One vector is turned by the same rotation once a tick. Each row is the vector after some number of ticks, and that number follows the row.
The counts run from 0 to 650.
[114 115 158 103 158 183 204  78 139 116 141 149 149 108 154 135 115 120
  97  95 157 133 118 143 167 143 145 144 115  83 129 104 133 111 129 108
 116 120 109 125 111 137  69 100 104 146]  73
[ 93 117 134 136 144 161 202 113 122 168 140 170 122 136 144 124 150 115
 105 107 177 144 123 128 137 156 102 134 102 131 119 135 160 102 131 104
 105  84 116  97 120 117  74  89 119 165]  627
[108 106 167 104 161 161 190 105 177 108 147 127 118 129 136 122 110 117
  94 111 191 146 166 150 160 157 123 135  96 136 145 111 109 122 129  97
 119  91 102 117  90 139 101 108 146 130]  376
[ 80 140 158  94 151 181 166 113 150 107 131 122 130 130 140 121 155 114
 105 115 213 151 120 141 143 154 103 143  85 128 137 140 138 139 109 125
 133  98 101  91 140 146 104  90 151 127]  288
[ 91 104 151  72 140 173 187 103 137 102 136 125 147 107 173 145 156 115
  84  95 181 142 126 116 154 163 118 136 104 114 139 124 147 129 138 104
 118  99 120 121 139 109 116  75 122 147]  601
[ 96 116 161 114 164 192 157 107 158  89 158 121 118 112 135 134 122 122
 109 109 188 142 140 152 162 139 136 141  99  92 164 138 107 128 110 125
 115 115  74 129 142 131  83  86 130 136]  56
[ 99 115 127 118 143 163 204 113 114 141 144 166 138 120 149 144 148 104
 108 100 167 134 116 129 140 165 107 122  99 124 106 144 165 108 130 116
  97  78 126 108 146 104  76  87 108 166]  137
[121 125 164 110 163 180 201 101 148 140 136 163 117 124 128 116 123 148
  95 116 168 137 126 125 165 145 111 144 139  80 166 123 122 114 121  92
 117 121  91 122 112 120  77  90 120 147]  230
[120 125 145 106 153 153 201 132 133 121 136 150 131 125 148 140 140  92
 100 113 180 133 133 150 153 176  95 105 105 149 119 131 156 111 143 124
 105  78 153  93 115 126  85  87 146 158]  467
[103 108 130 124 138 150 191 132 131 125 163 126 103 109 130 134 123  94
  95 114 185 130 158 144 148 162  96 124  96 146 125 156 138 103 131  99
  96  59  92 106 119  97  93 101 134 143]  502
[ 84 108 165 123 160 180 170 103 149 142 137 152 123 166 142 127 145 123
 116  97 198 145 132 139 125 161 125 125 111 134 114 128 121 123 117 138
 113 102 111  83 145 139  75  78 128 160]  120
[ 99 138 150 129 159 162 190 106 160 118 155 148 118 140 101 118 114 117
 123 124 199 146 143 164 142 153 110 140  76 123 117 133 122 126 101 117
 112  79  85 108 127 144  78 120 135 132]  519
[ 95 138 128 128 156 161 204 118 137 137 153 177 141 125 125 130 138 105
 130 111 175 147 128 147 144 154 106 133  65 127 113 135 164 124 119 116
 110  73 117 119 132 130  78 113 123 154]  327
[117 105 150  86 154 158 195 132 149 101 163 147 134 134 118 141 112 101
 113 103 176 124 161 154 154 182 104 107 104 142 112 137 131 136 133 115
 101  66 113 127 149 105  97 115 141 146]  344
[ 90  98 152 100 172 198 168 100 159 113 144 158 136 117 158 152 146 133
 111  91 177 140 124 118 149 137 139 133 107 101 148 137 130 137 123 123
 116 124 103 130 152 120  91  74 109 161]  580
[113 143 142 119 170 169 202 113 156 118 153 172 136 127 101 127 106 107
 128 117 180 133 134 171 156 147 106 132  84 125 105 133 143 126 108 128
 113  84 110 116 123 151  67 131 130 136]  29
[111 120 162  97 177 188 176 145 164 109 156 155 127 116 135 125 127 112
 116 109 173 139 157 151 180 147 108 127 111 124 177 134 134 148 138 109
 126  96 109 145 123 114  94 101 165 150]  23
[ 99 100 158 104 153 174 197  91 155 129 153 137 139 116 147 117 114 119
  96  96 165 145 155 140 165 144 139 155  99 107 144  99 127 122 133  86
 124  97  88 140  98 123  91 115 123 137]  373
[118 138 161 134 160 171 188 137 123 145 150 165 117 134 134 118 142 119
 118 121 170 138 131 145 163 162 102 119 125 108 170 136 139 117 136 118
 104  88 117 113 130 105  60  74 151 174]  0
[120 134 162  93 151 178 193 128 108 129 134 152 139 129 147 127 142 118
 103 109 165 131 111 135 167 171 100 120 147  99 148 132 150 122 141 116
 111 103 130 104 146 103  72  74 140 163]  299
[116 116 156  92 146 167 208 111 141 124 146 132 122 111 128 112 110 121
  87 110 169 134 150 140 175 153 102 149 126 103 153 120 128 118 135  71
 122  88  85 132  99 105  97 120 137 125]  41
[ 93 137 142 124 160 168 192 104 160 120 157 153 127 132 107 118 114 112
 124 116 195 148 144 164 149 148 113 142  69 128 113 131 133 132 101 117
 118  78  86 117 121 149  81 126 133 130]  518
[127 100 147 123 165 185 183 105 134 116 144 136 113  94 159 156 109 107
  84 100 163 115 121 144 171 133 131 125 136 108 130 144 128  89 142 130
 104 123 112 103 103 128  68  83 111 147]  403
[ 95 119 137  89 163 187 182 133 139 134 144 144 124 134 123 120 119  92
 106 100 191 122 139 163 153 151  89 132 120 159  90 156 148 133 134 126
 123  83 105  89 128 133  86 128 153 127]  151
[108 137 142 118 161 187 194 129 118 131 151 152 145  94 155 120 128  94
 109 106 154 134 122 158 186 137 116 142 109 106 153 129 170 119 146 114
 125  95 121 130 105 118  66 101 150 148]  4
[101 100 138 114 136 158 188 104 125 127 141 135 114 120 155 153 148 117
  88 101 185 129 122 116 129 167 109 122 112 120 119 153 134  99 126 113
  91  93 111  93 145 103  89  68 101 157]  435
[110 151 145  70 147 167 202 128 128 107 124 144 140 122 121 133 145 111
  96 121 192 134 112 142 157 173  72 122 114 120 118 149 156 131 121 115
 118  88 127  94 142 128 101 101 141 131]  132
[106 131 150 120 163 189 192  86 129 131 133 164 138 126 139 138 130 126
 110 105 175 132  96 144 149 144 127 136 115  90 109 134 139 107 114 137
 108 124 108  91 133 150  57  90 100 150]  262
[102 109 160 120 170 192 159 129 142 132 137 142 108 143 149 136 139 107
 106 103 194 128 131 149 150 152 113 113 134 144 131 154 124 116 131 150
 112 110 119  77 133 134  71  71 148 160]  611
[105 117 142 112 143 175 200 106 124 135 153 132 118  99 135 112 113 120
  88 110 162 134 140 137 173 140 114 159 123  87 151 132 138 107 130  81
 115  95  67 134 109 102  79 110 120 129]  39
[110 126 144  90 135 152 204  97 130 101 129 127 130 127 130 148 138 116
  86 116 201 131 115 132 133 178  98 121 103 115  99 140 132 105 113 116
  99  91 117  82 144 131  96  88 110 134]  432
[116  97 155 105 181 198 175 118 162 103 157 141 128  96 153 142 104 104
 100  95 161 125 149 155 186 127 140 132 118 117 153 131 128 126 143 122
 121 115 106 137 105 129  78 103 140 142]  214
[ 89 132 139 118 167 174 190 106 166 115 157 156 136 122 115 121 116 110
 128 109 186 146 144 163 153 139 120 148  64 127 115 129 139 136 109 116
 121  84  89 127 120 146  85 131 134 130]  517
